x = ((6.40, 4.56, -2.58, 0.59, 2.07, -3.52, -2.03, 0.14, -2.66, 1.12, -1.95, 1.90), (-4.52, -3.30, 0.71, -5.63, -1.54, 1.40, 0.40, 1.86, 4.44, -1.57, 0.14, -1.97), (-2.81, -2.03, -0.16, -5.42, -1.11, 0.65, -0.59, 2.14, 4.56, -1.51, -0.15, -1.81), (-5.62, -4.23, 1.90, -4.21, -1.36, 2.22, 2.23, 0.67, 0.42, -0.19, 1.41, -0.50), (-5.44, -4.01, 0.97, -5.06, -1.78, 1.86, 0.65, 1.58, 4.32, -1.57, 0.43, -2.04), (-0.90, -0.96, -1.10, 5.83, -0.17, 0.05, -0.48, -2.61, -4.49, 1.23, 0.57, 1.34), (-2.15, -1.87, -0.94, 5.62, -0.66, 0.62, -0.43, -2.59, -3.82, 0.93, 0.90, 0.88), (6.58, 4.69, -2.11, -0.67, 2.36, -3.55, -1.58, 0.71, -2.16, 1.10, -2.11, 1.99), (-3.91, -3.07, -0.78, 4.10, -1.56, 1.17, -0.62, -2.06, -1.01, -0.19, 0.61, -0.55), (-2.84, -2.33, -1.15, 5.08, -1.10, 0.85, -0.90, -2.28, -2.35, 0.37, 0.87, 0.15), (-5.56, -4.18, 1.92, -5.01, -1.29, 2.03, 1.74, 1.61, 3.94, -1.26, 0.29, -1.52), (-4.14, -3.17, 2.12, -4.54, -0.68, 1.45, 2.63, 0.80, 0.15, -0.02, 0.58, -0.06), (6.01, 4.27, -1.59, -1.28, 2.29, -3.26, -0.90, 0.68, -2.76, 1.30, -1.82, 2.18), (-5.63, -4.36, 1.41, 0.63, -1.42, 2.25, 2.06, -1.41, -2.65, 0.59, 1.75, 0.31), (-4.35, -3.19, 0.08, -4.46, -1.60, 1.41, -0.39, 1.68, 4.42, -1.56, 0.40, -2.01))
The entry just left of -0.06 is 0.58
The entry just right of -0.96?
A: -1.10
The entry just right of -1.95 is 1.90
The maximum: 6.58
The entry just left of -3.17 is -4.14
The entry just left of -2.01: 0.40
The entry just right of -0.59 -> 2.14

Read these off the matrix that follows. Counting starts at 1.
1) Report the entry directly above 2.06.
2) Report the top-left entry.
3) Report the entry directly above 5.97.
4) Report the entry in row 1 and column 2.
5) Report the entry directly above 2.77.
6) Report the entry in row 3 and column 2.
7) Report the entry at row 2, column 2.
8) Report the entry at row 1, column 3.
[[ 6.62 -0.77 -3.46  0.60]
 [-0.93 -3.18 -3.99  2.06]
 [-2.46 -1.53 -0.53  1.82]
 [ 5.97 -2.79 -5.53  2.58]
 [-4.00 -3.34 -2.57  2.77]
 [ 3.89 -0.89 -3.61 -1.01]
 [ 3.94  0.10 -2.82 -2.34]]
1) 0.60
2) 6.62
3) -2.46
4) -0.77
5) 2.58
6) -1.53
7) -3.18
8) -3.46

Read these off the grid that follows.
1) Read off the 4th entry, reading row by row.
2) Read off the entry just left of 148.50.
3) Read off the largest entry in the first column.
4) Read off the entry in the top-right corner.
5) Read off the 1st entry in reading order.
6) Read off the 2nd entry, reading row by row.
7) Read off the last entry, reading row by row.
8) Read off the largest entry in the last row.
 143.17  -189.11  -195.67  -191.33  -199.35  -183.68  -172.70  -198.57  -200.51  -200.61  -201.23  -155.15   -15.79   143.17
 147.34  -196.76  -198.29  -205.00  -196.98  -190.66  -176.89  -193.23  -195.00  -101.48   145.28  -259.23   145.47   147.34
 148.84  -188.68   126.80   158.99   132.34   159.79   156.56   152.27   156.03   145.82   145.71  -259.36   150.68   148.84
 142.73  -192.49  -197.14  -184.76  -189.76  -185.09  -188.82  -202.11  -203.60  -195.19   137.33  -256.84   148.50   142.73
1) -191.33
2) -256.84
3) 148.84
4) 143.17
5) 143.17
6) -189.11
7) 142.73
8) 148.50
